One turn sends every row of this set to another row. A few are shown first. Where does it send the rows asked after them?
tebu: [ 1.51 -0.21 -0.77  1.03 -0.86  1.17  1.43 -1.83  1.94 -1.45  0.32 -1.13
  1.22  1.45 -1.18 -1.03 -0.95  2.03  0.90]
gomir: [ 0.69  0.84  0.28 -2.20 -1.02 -0.36 -0.31 -2.01 -0.81  0.15 -0.49  0.18
  0.65  0.72 -1.65  0.96 -1.05 -0.29 -0.31]
nibil: [ 0.85  1.69  1.46  2.51  1.29 -0.44  0.71 -1.47 -0.79  0.25  1.23  0.13
  2.69  0.66  1.81  0.23  0.96 -1.63 -1.41]
bodib: [-0.60  0.89  2.31  1.80  0.51 -2.36  1.99 -1.39 -0.58  2.20 -0.94 -0.67
  0.93 -0.11 -0.03 -0.11 -1.63 -0.63 -0.51]
zur: [-0.39 -1.73  0.15  2.81 -1.39 -0.05 -0.59  0.78 -0.64  0.01  1.45 -1.29
  0.67 -0.52  1.28  0.26 -1.37 -2.16  0.36]
Mogu: [-0.90  0.02 -0.93  2.34 -0.89  0.07  1.10 -1.36  0.81  1.00  0.63 -0.96
 -1.10  1.99 -0.64  0.37 -2.78 -1.10  0.35]
dode: [ 1.87 -0.21 -0.15 -0.52  0.15  0.11  2.23  1.49 -0.36  1.92 -0.45 -1.60
  1.65  0.60  0.20  1.69  0.31  0.12 -3.06]
Ful: [-0.43  0.82 -0.08  2.00 -0.26  1.74 -0.19 -1.54 -0.55  0.89  2.37  0.18
  0.92 -0.31  1.29 -2.33 -0.77  1.92 -1.99]
Tusa: [ 1.55 -1.10 -1.73 -0.88 -1.32  1.23  0.83 -0.55 -0.95 -0.02 -0.61 -1.81
  1.04  1.24 -0.90  1.20 -1.12  1.15 -1.49]
Tesa: [ 1.35  3.65 -0.53 -0.89 -0.17 -0.81  0.62 -0.09 -0.16  0.16  0.22  0.98
  0.88  0.73  0.33  0.56 -2.73 -0.50 -1.25]
Sudo: [-0.05 -0.79 -0.37  1.64 -0.84 -0.46  0.55 -1.40 -0.57 -1.10  3.15  0.86
 -0.77 -1.05  0.41  0.85 -0.62 -1.51  0.02]
pepa: [ 2.79  1.07  0.76  1.87 -0.98 -0.21  0.04  0.82  1.60 -1.12  0.71  0.89
  2.73 -0.25 -1.18 -2.12  0.75  1.26 -1.37]
Fodo: [ 0.97  1.33  1.43  0.33 -0.88 -1.30  0.18  1.63  1.48 -0.64 -1.45 -0.50
 -0.53  0.67  0.83 -1.21  2.45  1.68 -0.44]
lopo: [-2.17  0.27  0.58  0.57  0.37 -0.02 -0.74 -0.62  0.16  1.41  1.73  0.42
 -0.74  0.70  2.38 -0.27  1.33  1.45 -0.91]
Sig: [ 0.27  1.91  0.10  0.42  0.21 -0.24 -1.57  2.50  1.42  0.44 -0.33 -0.89
  0.91 -2.00 -1.75  0.33 -0.14  0.10  0.00]
rorul: [-0.21  1.77  2.10 -0.52 -0.01 -0.83  1.45 -1.64  1.77 -0.55  0.31 -0.02
 -1.02  1.08 -1.19 -1.02  0.13 -0.09  1.24]
mepas: [ 1.22 -0.08 -0.13  1.81  0.00 -0.58  0.12 -1.89 -1.11 -1.72 -0.80 -0.81
  0.84  0.31  3.58  0.21 -0.90  0.68 -0.93]
nevo: [ 0.09 -1.10  0.44  1.57  0.27 -1.27  3.85  2.38  0.97 -1.11  2.06 -0.64
 -0.18  0.25 -0.49  0.35 -0.55  0.40 -0.88]
ruguf: [-0.37 -0.60  1.24  0.75  0.16  0.68  0.87 -1.70 -0.62  0.66  1.14 -1.05
 -1.40  0.80  1.33  0.54  2.52 -1.03 -1.39]
Tase: [ 1.22  2.40  1.33  1.15  0.92 -1.64  2.60  0.86  1.78 -1.42 -0.29 -0.08
 -0.21  0.93  1.75 -1.02 -1.97  0.42 -0.87]
suset: [ 1.19 -0.77 -0.13  1.49  0.22 -1.16  0.72 -2.25  2.03  2.24 -1.29 -0.28
  1.27  0.64  1.42  0.91 -1.53  1.28 -0.82]
vutes: [ 0.45 -0.12  0.36 -0.58  0.91  0.20 -2.35  1.49  1.46 -0.59 -0.64  0.00
  0.39 -0.91 -1.46  0.18 -0.07  1.36 -2.69]
Zegug: [ 0.29 -0.33  2.23  2.48 -0.24  0.58 -0.41 -1.12 -1.31  1.06  1.15 -0.79
  2.66 -1.09  0.42 -1.67 -0.56 -1.23 -1.34]
rudu: [-0.62  0.70  0.03  0.23  0.56  0.41 -0.77  2.56 -0.58 -0.69 -0.62 -1.72
  0.32 -1.35 -1.73 -0.68 -0.21  2.21 -1.96]
leset: [ 1.78 -0.39  0.12  1.44 -1.80 -0.88  0.00  2.59  1.38 -2.74 -0.51 -0.36
 -1.18  0.74  0.37 -0.97 -0.30  0.15 -1.12]
Nit: [ 0.39  1.94 -0.29  1.28 -1.26  0.77  0.44  1.33  1.36 -0.74  1.40  0.08
 -0.12  1.60 -1.41 -1.97  2.14  1.75 -0.51]
pag: [ 0.78 -0.09 -0.43  2.66  0.27 -0.10  2.46 -0.75  0.98  1.50  1.10  0.04
 -0.16  0.25  0.51 -0.65 -3.35  0.84 -2.97]
Naved: [ 1.79 -1.86  1.73  1.13  0.96 -0.29  2.20 -0.25  1.65 -0.41 -0.11 -1.24
  2.80  1.48 -0.76  0.23  1.00  0.57 -1.41]
gidup: [-2.21 -1.14  0.20  1.70  0.93 -0.98  2.02 -1.03 -0.47  1.91  0.95 -0.41
  0.49  2.15 -0.88  1.00 -0.12  1.13 -1.24]
zezen: [ 1.10  0.81 -1.85  2.65 -0.75  1.12  2.02 -0.91 -0.36  0.35  2.22 -0.98
  0.34 -1.24  2.12 -0.34  0.06  1.47 -0.48]
Bita: [-0.32  1.50 -1.02  0.60  0.74  0.22 -2.60  2.14  1.06 -1.30 -0.47 -0.51
  1.32  0.55 -1.40  0.46 -0.91  0.90 -0.77]
Sufo: [ 0.76  2.12  0.36  0.98  0.66  1.32 -1.05  2.80  0.98  0.04 -0.69 -1.81
  0.39 -0.65 -1.32 -0.93 -0.64 -0.18 -2.46]
deru: [-0.06 -0.60  0.00  1.76 -0.14 -0.78 -1.22  0.52  0.96  0.56 -0.08 -0.55
  0.17  0.50  4.26  0.69 -0.62 -0.20 -0.54]
Fazit: [ 0.70 -0.58  1.68  1.61 -1.18 -1.72  0.08  2.02 -0.28 -2.42  0.41  0.17
  1.58  0.43 -1.94 -0.87  0.85 -0.43 -0.47]
Ronu: [ 0.10  2.22 -0.87 -0.33 -0.17 -0.96  2.74  2.32 -0.74  1.36  1.71 -0.06
  0.31  0.01 -0.18  1.49 -0.95 -0.31 -1.52]

pepa -> Fazit
zezen -> nibil
Now these:
Ronu -> Tesa
rudu -> Sufo
suset -> gidup
Tase -> rorul
Zegug -> zur

One turn sends every row of this set to another row. A few are shown first. Where does it send the rows asked after them?
Rorup: [-0.06 -1.89 -0.63 -0.23 -2.98 -0.40 -0.25 -0.15  0.84  1.38 -0.81  0.48
  0.81  0.88 -0.55  1.11]
Sufes: [-0.18  2.29  1.53 -0.63 -0.22 -0.82  4.47  0.12  0.53  1.11 -3.00  2.19
  0.42  0.92 -1.77  2.21]
giz: [-0.71 -1.20  0.23 -1.48 -2.45 -1.42  0.47 -0.48  0.67  2.49 -1.74  0.55
  0.47  0.85 -0.50  2.01]
Libi: [-0.31  0.50  0.62  1.54  1.26 -1.69  1.89  1.37 -1.73  0.15  1.35  1.64
  0.47  0.14 -2.40  2.31]
Deges: [ 0.49  1.50 -0.09 -3.09  0.34 -2.30  1.75  0.53  1.00  3.02 -1.55  1.28
  1.18  0.75 -0.74  2.16]
serig: [ 0.21 -1.09 -1.49  1.28 -3.22  0.51 -0.51  0.34  0.99  0.16 -0.77  0.59
  0.74  0.35 -1.36  0.72]
gubik: [ 0.90  4.20 -1.37 -0.90  0.48 -0.50  1.93  2.01  1.29  0.94 -2.34  1.35
  0.58 -0.86 -2.93  2.21]
sipe: [-0.94  0.37  0.64 -2.14 -1.77 -1.76  1.64 -0.21  0.76  2.93 -2.35  0.69
 -0.26  0.32 -1.36  3.14]
Kag: [ 0.82 -1.51  0.49  0.57 -1.91  0.19  2.09 -0.37  0.65  0.33 -0.79  1.59
  1.98  2.04 -0.16  0.01]
kon: [-0.90  2.29  0.56 -1.19 -1.29 -1.30  2.15  0.36  0.85  2.39 -3.05  1.03
 -0.64 -0.63 -2.57  3.62]
Vira: [-1.07  0.78  0.43 -3.22  0.05 -1.25  1.78 -0.32  0.33  2.88 -2.05  1.91
  0.04  0.94 -1.57  1.37]
Buv: [-0.59  0.27  0.97  1.41  1.28 -2.01  1.87  1.41 -1.86  0.23  1.33  1.58
  0.37  0.07 -2.39  2.36]
soz: [-1.06  2.84  0.00 -2.64  0.64 -0.72  2.27  0.31  0.60  2.23 -2.66  2.03
 -0.42 -0.02 -2.71  1.96]
tuk: [-0.11  2.45 -1.67  1.55 -1.84  0.78  0.78  1.29  1.12 -0.07 -2.14  0.70
 -0.45 -1.19 -3.26  2.46]
buro: [-0.37 -0.06  0.68  1.34  1.25 -1.92  1.59  1.36 -1.86  0.21  1.54  1.62
  0.56  0.17 -2.21  2.12]
Tavaf: [-0.16  0.20  0.71  1.33  1.20 -1.68  1.70  1.32 -1.81  0.07  1.62  1.56
  0.49  0.30 -2.20  2.33]
balag: [ 0.86 -0.21 -0.39 -2.75 -0.51 -1.98  0.76  0.41  0.88  2.54 -0.75  1.15
  1.56  1.25 -0.06  1.13]
fip: [-0.43  0.04  0.73  1.39  1.20 -1.81  1.52  1.38 -1.86  0.03  1.62  1.57
  0.48  0.12 -2.23  2.17]
Based: [ 1.36  3.53 -2.32  0.45  0.15  0.25  0.79  2.09  1.65 -0.23 -1.45  1.29
  0.89 -0.89 -2.65  1.48]
tol: [ 0.64  2.64 -0.35  2.01 -0.74  1.04  3.19  0.93  0.74 -1.13 -2.30  1.90
  0.93 -0.02 -2.79  1.28]
Movuf: [-0.52  0.13  0.80  1.27  1.18 -2.03  1.66  1.22 -1.75  0.39  1.55  1.49
  0.70  0.27 -2.10  2.30]
rega: [ 0.22  1.56 -2.46  1.07 -0.90  1.83 -0.17  1.05  0.94 -0.75 -0.81  1.68
  0.68 -0.02 -2.97 -0.28]
Tur: [-0.76  3.55 -0.79 -0.82  0.39  0.30  2.20  0.87  0.77  0.75 -2.58  2.09
 -0.61 -0.80 -4.00  1.71]
ropan: [ 1.27 -0.71 -0.51  1.90 -1.99  0.99  1.61  0.14  0.59 -0.81 -0.70  1.63
  1.85  1.40 -1.13 -0.31]
muli: [ 0.20  3.22  0.68  0.83 -0.31  0.12  4.14  0.84  0.71  0.13 -3.06  2.26
  0.56  0.05 -2.58  2.01]
Tupu: [ 0.45 -0.98  1.58 -1.09 -1.51 -0.87  2.95 -0.74  0.39  1.53 -1.52  1.85
  1.50  2.14  0.04  0.69]
pasof: [-0.07 -1.56 -0.98 -1.40 -1.58  0.17 -0.47 -0.50  0.56  1.29 -0.18  1.44
  0.95  1.72 -0.86 -0.68]
tagi: [-0.62 -0.81  0.10 -2.92 -0.74 -0.99  0.68 -0.63  0.24  2.50 -1.13  1.58
  0.77  1.73 -0.95  0.50]
daz: [ 1.35 -0.76 -1.33 -1.50 -1.13 -0.93 -0.19  0.59  1.11  1.69  0.17  0.97
  2.17  1.36 -0.10  0.15]
togib: [ 0.54  3.37 -0.39 -2.42  0.58 -1.72  2.33  1.33  1.25  2.33 -2.32  1.63
  0.54 -0.33 -1.96  2.65]
moz: [-0.44  0.34  0.73  1.47  1.40 -1.90  1.71  1.47 -1.85  0.00  1.50  1.73
  0.53  0.11 -2.33  2.17]
popi: [-0.58  0.17  0.93  1.27  1.33 -1.82  1.48  1.32 -1.90  0.20  1.41  1.33
  0.60  0.10 -2.10  2.34]
tumo: [-0.21  0.47  1.85 -1.20 -0.60 -1.61  3.79 -0.38  0.32  1.78 -2.18  1.85
  1.01  1.55 -0.77  1.85]
sudil: [ 1.15  1.19 -0.70  2.61 -1.40  1.41  2.28  0.79  0.98 -1.47 -1.56  1.99
  1.36  0.54 -2.25  0.22]
saguv: [ 1.76 -0.12 -2.30  0.03 -1.08  0.11 -0.63  1.32  1.21  0.10  0.17  1.02
  2.01  0.66 -0.93 -0.14]
zila: [ 1.70  1.99 -2.92  0.65 -0.80  0.67 -0.32  1.88  1.46 -0.57 -0.43  1.19
  1.70 -0.23 -2.03  0.23]
pozem: [-0.08  3.21 -2.02  0.52 -0.10  1.51  0.93  1.32  1.00 -0.31 -1.95  1.95
 -0.15 -0.70 -4.00  0.75]
Giru: [-0.75  3.00 -0.77  0.22 -1.10 -0.25  1.92  1.08  0.80  0.97 -2.90  1.02
 -0.72 -1.16 -3.38  3.42]
Fid: [ 0.30 -0.32 -2.12  0.31 -1.36  1.26 -0.72  0.25  0.85 -0.08 -0.16  1.59
  1.08  0.90 -1.83 -1.06]
vek: [ 0.24  0.93 -1.93  2.09 -2.65  0.97 -0.15  1.14  1.24 -0.36 -1.33  0.72
  0.22 -0.58 -2.74  1.27]

Giru -> tuk
muli -> tol
Based -> zila
Now these:
soz -> Tur

